In the data rows, zero lies at 4.5, halfway between 4 and 5.
Some points, one per row:
tensor([9, 5, 0, 3, 3, 2, 3, 5, 3, 4, 5, 4, 6, 5, 5, 6, 3, 3, 5, 5, 5])
tensor([6, 4, 4, 4, 4, 4, 3, 4, 4, 5, 9, 4, 9, 9, 6, 2, 2, 3, 5, 4, 5])
tensor([7, 4, 1, 4, 4, 3, 5, 5, 3, 5, 1, 3, 3, 1, 4, 6, 3, 2, 5, 5, 5])
tensor([5, 3, 3, 4, 4, 3, 2, 4, 4, 5, 9, 3, 9, 8, 6, 2, 2, 2, 5, 4, 5])
tensor([6, 4, 3, 5, 4, 4, 3, 4, 4, 5, 9, 4, 9, 9, 6, 2, 2, 3, 5, 4, 5])
tensor([7, 3, 3, 4, 3, 3, 2, 4, 4, 5, 9, 3, 9, 9, 7, 1, 1, 2, 5, 4, 5])
tensor([9, 6, 1, 3, 3, 4, 5, 5, 3, 5, 5, 3, 5, 4, 4, 5, 2, 3, 5, 4, 5])
tensor([4, 7, 6, 4, 4, 5, 4, 3, 6, 4, 3, 5, 2, 3, 4, 4, 9, 7, 4, 6, 3])
tensor([0, 3, 8, 5, 5, 3, 4, 5, 6, 4, 4, 5, 4, 6, 4, 5, 4, 3, 4, 4, 3])
tensor([5, 4, 4, 4, 4, 2, 6, 5, 4, 4, 5, 4, 3, 3, 5, 4, 3, 4, 4, 4, 6])
tensor([8, 4, 0, 3, 3, 2, 4, 5, 3, 5, 2, 4, 4, 1, 4, 6, 3, 2, 5, 5, 5])
tensor([5, 3, 3, 5, 4, 4, 3, 4, 4, 5, 9, 3, 9, 8, 6, 2, 2, 3, 5, 4, 5])
tensor([3, 7, 6, 4, 6, 6, 8, 5, 5, 4, 0, 8, 0, 0, 3, 6, 9, 9, 4, 6, 5])
tensor([0, 3, 9, 7, 7, 7, 4, 4, 6, 4, 5, 4, 5, 8, 4, 5, 8, 8, 4, 4, 3])
tensor([5, 3, 4, 5, 4, 3, 2, 4, 4, 5, 9, 3, 9, 9, 6, 1, 1, 2, 5, 4, 5])
tensor([4, 8, 6, 4, 5, 6, 8, 6, 4, 3, 0, 7, 0, 0, 2, 8, 7, 8, 4, 4, 5])
tensor([1, 6, 8, 5, 6, 5, 6, 4, 6, 4, 4, 5, 4, 4, 5, 3, 7, 6, 4, 5, 4])
tensor([1, 4, 9, 6, 6, 7, 6, 4, 7, 4, 2, 4, 1, 5, 2, 6, 6, 6, 4, 4, 2])
tensor([6, 3, 3, 4, 4, 3, 3, 4, 4, 5, 8, 4, 9, 8, 6, 3, 2, 2, 5, 4, 4])
tensor([6, 4, 3, 4, 4, 3, 3, 4, 4, 5, 9, 3, 9, 9, 6, 2, 1, 2, 5, 4, 5])
tensor([6, 8, 1, 2, 2, 0, 9, 4, 6, 3, 0, 9, 0, 0, 5, 5, 9, 3, 5, 6, 2])
tensor([3, 5, 8, 6, 5, 7, 5, 4, 6, 4, 5, 3, 5, 7, 3, 4, 5, 6, 4, 4, 2])
tensor([6, 3, 3, 4, 4, 4, 2, 3, 4, 5, 9, 3, 9, 9, 7, 1, 1, 2, 5, 4, 5])
tensor([6, 3, 3, 4, 4, 4, 3, 4, 4, 5, 9, 4, 9, 8, 5, 2, 2, 3, 5, 4, 5])
tensor([0, 2, 9, 8, 8, 8, 4, 4, 7, 3, 6, 5, 5, 9, 4, 4, 8, 9, 4, 4, 4])
tensor([3, 5, 7, 6, 5, 8, 6, 4, 7, 4, 2, 4, 1, 5, 3, 6, 6, 6, 5, 4, 2])
tensor([5, 3, 2, 4, 4, 3, 1, 6, 3, 5, 9, 5, 9, 6, 8, 2, 6, 4, 4, 6, 5])
tensor([5, 2, 3, 5, 4, 3, 3, 5, 4, 5, 9, 3, 9, 8, 6, 2, 1, 2, 5, 4, 5])
tensor([6, 3, 1, 4, 4, 2, 5, 5, 3, 5, 1, 4, 3, 1, 4, 7, 3, 3, 5, 4, 5])
tensor([5, 2, 4, 5, 5, 5, 3, 5, 4, 4, 9, 4, 9, 9, 6, 2, 2, 3, 5, 3, 5])
tensor([2, 4, 7, 6, 6, 7, 5, 4, 5, 4, 2, 5, 1, 4, 2, 6, 6, 6, 5, 4, 4])
tensor([5, 3, 3, 5, 4, 4, 2, 4, 4, 5, 9, 4, 9, 9, 6, 3, 2, 3, 5, 4, 5])
tensor([9, 6, 0, 2, 3, 3, 5, 6, 3, 5, 6, 4, 5, 5, 6, 6, 0, 1, 5, 4, 5])
tensor([8, 5, 1, 3, 4, 4, 3, 6, 3, 5, 4, 5, 5, 4, 5, 6, 3, 3, 5, 5, 5])
tensor([9, 6, 1, 3, 3, 5, 5, 6, 3, 5, 1, 4, 2, 1, 4, 7, 3, 3, 5, 5, 5])
tensor([5, 9, 6, 3, 5, 6, 8, 3, 6, 3, 0, 6, 0, 0, 3, 5, 8, 7, 4, 5, 4])
tensor([8, 4, 0, 3, 3, 2, 4, 5, 3, 5, 1, 4, 3, 1, 4, 7, 3, 2, 5, 5, 4])
tensor([2, 6, 9, 6, 6, 9, 6, 5, 6, 4, 2, 5, 0, 5, 2, 7, 6, 7, 4, 4, 3])
tensor([4, 5, 6, 5, 5, 6, 6, 4, 5, 4, 3, 5, 1, 4, 3, 6, 5, 6, 5, 4, 4])
tensor([7, 4, 1, 4, 4, 4, 3, 6, 3, 5, 5, 6, 5, 5, 5, 8, 4, 3, 5, 4, 5])
tensor([7, 4, 0, 4, 3, 2, 5, 5, 3, 5, 1, 3, 3, 1, 3, 6, 3, 2, 5, 5, 4])
tensor([9, 6, 0, 3, 2, 3, 4, 5, 3, 5, 3, 5, 4, 3, 5, 7, 3, 3, 5, 5, 6])
tensor([1, 3, 8, 6, 6, 6, 4, 4, 6, 4, 6, 4, 6, 9, 4, 4, 4, 5, 5, 3, 3])
tensor([6, 3, 3, 4, 3, 3, 2, 4, 3, 5, 9, 4, 9, 9, 7, 1, 1, 2, 5, 4, 5])
tensor([0, 5, 9, 7, 8, 9, 6, 3, 6, 5, 2, 5, 1, 3, 3, 4, 9, 9, 3, 6, 4])
tensor([5, 4, 4, 4, 4, 3, 2, 4, 4, 5, 8, 5, 9, 6, 7, 2, 6, 4, 4, 6, 5])
Here are 12 more points, each followed by its number:
tensor([5, 2, 4, 5, 4, 4, 2, 4, 4, 5, 9, 4, 9, 9, 6, 2, 2, 3, 5, 4, 5]) 0
tensor([8, 4, 0, 3, 3, 2, 4, 5, 3, 5, 2, 5, 3, 2, 5, 8, 3, 3, 5, 5, 5]) 1
tensor([0, 3, 9, 7, 8, 8, 5, 4, 6, 4, 3, 5, 5, 4, 5, 3, 9, 9, 3, 5, 4]) 2
tensor([6, 3, 2, 4, 4, 3, 4, 5, 4, 6, 4, 3, 5, 3, 5, 5, 2, 1, 5, 5, 5]) 3
tensor([5, 2, 4, 5, 5, 4, 2, 4, 4, 5, 9, 4, 9, 9, 6, 3, 3, 3, 5, 4, 4]) 4
tensor([4, 5, 7, 5, 6, 7, 6, 4, 5, 4, 1, 4, 0, 2, 2, 6, 6, 6, 4, 4, 4]) 5
tensor([2, 4, 8, 5, 6, 5, 6, 4, 5, 4, 3, 4, 1, 4, 3, 6, 5, 6, 4, 4, 4]) 6
tensor([0, 3, 9, 6, 6, 6, 7, 4, 6, 4, 2, 4, 1, 4, 2, 6, 6, 8, 4, 4, 4]) 7
tensor([1, 4, 8, 5, 5, 5, 6, 2, 7, 4, 0, 5, 1, 0, 3, 2, 9, 8, 4, 6, 3]) 8
tensor([1, 5, 9, 6, 7, 9, 6, 4, 6, 4, 3, 4, 1, 5, 2, 6, 6, 7, 4, 4, 3]) 9
tensor([6, 3, 3, 4, 4, 3, 2, 5, 4, 4, 9, 4, 9, 9, 6, 2, 1, 2, 5, 4, 5]) 10
tensor([4, 7, 6, 4, 5, 5, 7, 6, 4, 3, 0, 5, 0, 0, 2, 7, 5, 6, 4, 4, 4]) 11
Which of these numbered points is nearest to each point below, ignoring the 2 directions in which the first points spread most? Its number follows each.
tensor([5, 2, 3, 4, 4, 3, 3, 4, 4, 5, 7, 3, 8, 6, 5, 2, 1, 2, 5, 4, 4]) > 3
tensor([0, 3, 9, 7, 6, 8, 7, 4, 6, 4, 0, 4, 0, 3, 1, 7, 6, 8, 4, 4, 4]) > 7
tensor([4, 2, 4, 5, 4, 3, 3, 4, 4, 5, 7, 3, 8, 6, 5, 2, 2, 3, 5, 4, 5]) > 3
tensor([6, 9, 4, 3, 4, 3, 8, 5, 4, 4, 0, 5, 0, 0, 3, 6, 4, 4, 4, 4, 5]) > 11
tensor([6, 8, 4, 3, 3, 2, 6, 6, 4, 4, 0, 8, 0, 0, 5, 5, 6, 4, 4, 6, 6]) > 10
tensor([6, 2, 2, 4, 4, 4, 4, 5, 4, 5, 4, 4, 5, 3, 5, 5, 3, 3, 5, 5, 5]) > 3
tensor([8, 4, 0, 3, 3, 2, 4, 5, 3, 5, 3, 5, 4, 3, 5, 7, 3, 3, 5, 4, 6]) > 1
tensor([0, 3, 9, 7, 7, 8, 7, 4, 6, 4, 2, 4, 1, 4, 2, 6, 6, 8, 4, 4, 3]) > 7
tensor([2, 5, 6, 4, 5, 3, 5, 2, 6, 5, 3, 7, 3, 0, 7, 1, 8, 4, 4, 7, 3]) > 8
tensor([4, 2, 4, 5, 5, 4, 2, 5, 4, 5, 9, 4, 9, 9, 6, 3, 3, 4, 5, 4, 4]) > 4
tensor([2, 5, 9, 6, 6, 9, 6, 4, 6, 4, 2, 5, 1, 6, 1, 7, 5, 7, 4, 3, 3]) > 9
tensor([4, 7, 5, 3, 4, 4, 7, 3, 5, 5, 2, 4, 0, 0, 4, 4, 4, 4, 4, 5, 5]) > 6
tensor([1, 7, 6, 4, 5, 3, 7, 1, 6, 5, 0, 9, 0, 0, 7, 1, 9, 4, 4, 7, 4]) > 8
tensor([8, 4, 0, 3, 3, 2, 3, 6, 3, 5, 5, 5, 5, 5, 5, 8, 4, 3, 5, 5, 5]) > 1
tensor([4, 6, 5, 4, 5, 4, 6, 6, 4, 3, 2, 5, 2, 3, 4, 6, 4, 6, 4, 4, 5]) > 11
tensor([5, 3, 4, 5, 4, 4, 2, 4, 4, 5, 9, 4, 9, 9, 6, 2, 2, 3, 5, 4, 5]) > 0
tensor([1, 6, 9, 6, 6, 9, 5, 4, 6, 4, 4, 5, 2, 6, 3, 6, 9, 8, 4, 5, 3]) > 4
tensor([5, 7, 4, 4, 4, 3, 8, 5, 5, 3, 0, 5, 0, 0, 2, 7, 3, 4, 5, 4, 4]) > 11
tensor([0, 5, 9, 6, 8, 7, 4, 2, 6, 5, 6, 6, 5, 4, 7, 2, 9, 9, 3, 6, 5]) > 2
tensor([1, 5, 6, 4, 5, 3, 5, 2, 6, 5, 4, 5, 4, 3, 6, 2, 6, 4, 4, 5, 3]) > 8
tensor([6, 7, 4, 3, 4, 3, 6, 4, 4, 5, 6, 4, 4, 5, 5, 4, 2, 3, 4, 4, 6]) > 11
tensor([3, 6, 8, 6, 6, 9, 6, 4, 6, 4, 3, 4, 2, 6, 2, 6, 6, 6, 4, 4, 2]) > 9
tensor([0, 2, 9, 6, 6, 5, 4, 5, 6, 4, 6, 4, 6, 9, 4, 4, 5, 6, 4, 3, 4]) > 7
tensor([7, 4, 2, 4, 3, 4, 3, 5, 3, 5, 5, 4, 6, 6, 5, 6, 4, 2, 5, 5, 5]) > 4
tensor([6, 3, 2, 4, 4, 4, 5, 5, 3, 5, 3, 2, 4, 2, 4, 5, 2, 3, 5, 5, 5]) > 3
tensor([3, 5, 8, 6, 5, 6, 5, 4, 6, 4, 3, 4, 1, 5, 2, 6, 6, 6, 4, 4, 3]) > 5
tensor([4, 9, 7, 4, 4, 3, 6, 5, 5, 4, 3, 7, 1, 3, 4, 6, 6, 4, 4, 5, 5]) > 10
tensor([4, 3, 4, 4, 4, 2, 3, 5, 5, 6, 4, 0, 7, 7, 2, 4, 5, 3, 4, 6, 5]) > 3
tensor([4, 4, 6, 5, 5, 6, 4, 5, 5, 4, 3, 5, 3, 4, 4, 6, 8, 6, 5, 5, 4]) > 4
tensor([7, 4, 1, 4, 4, 4, 4, 5, 3, 5, 3, 5, 4, 3, 4, 7, 3, 3, 5, 5, 5]) > 1
tensor([1, 4, 9, 6, 6, 7, 4, 5, 5, 4, 4, 4, 3, 6, 3, 5, 5, 6, 4, 3, 4]) > 11
tensor([5, 2, 4, 5, 5, 5, 3, 4, 4, 5, 9, 4, 9, 9, 6, 2, 2, 3, 5, 4, 5]) > 0
tensor([0, 3, 9, 7, 8, 8, 4, 3, 7, 5, 6, 4, 6, 7, 5, 2, 9, 9, 3, 6, 3]) > 2
tensor([3, 5, 3, 4, 5, 2, 9, 3, 5, 5, 0, 9, 0, 0, 5, 3, 8, 4, 5, 7, 4]) > 8
tensor([5, 3, 4, 5, 4, 5, 2, 4, 4, 5, 9, 4, 9, 8, 6, 2, 2, 3, 5, 4, 5]) > 0
tensor([8, 4, 0, 3, 3, 2, 4, 5, 3, 5, 2, 3, 4, 2, 4, 7, 3, 3, 5, 5, 5]) > 1
tensor([0, 4, 9, 6, 7, 7, 6, 4, 6, 4, 0, 6, 0, 0, 4, 5, 9, 9, 4, 5, 4]) > 2
tensor([2, 4, 7, 6, 4, 5, 6, 4, 7, 3, 2, 4, 2, 3, 3, 3, 9, 7, 4, 6, 2]) > 8
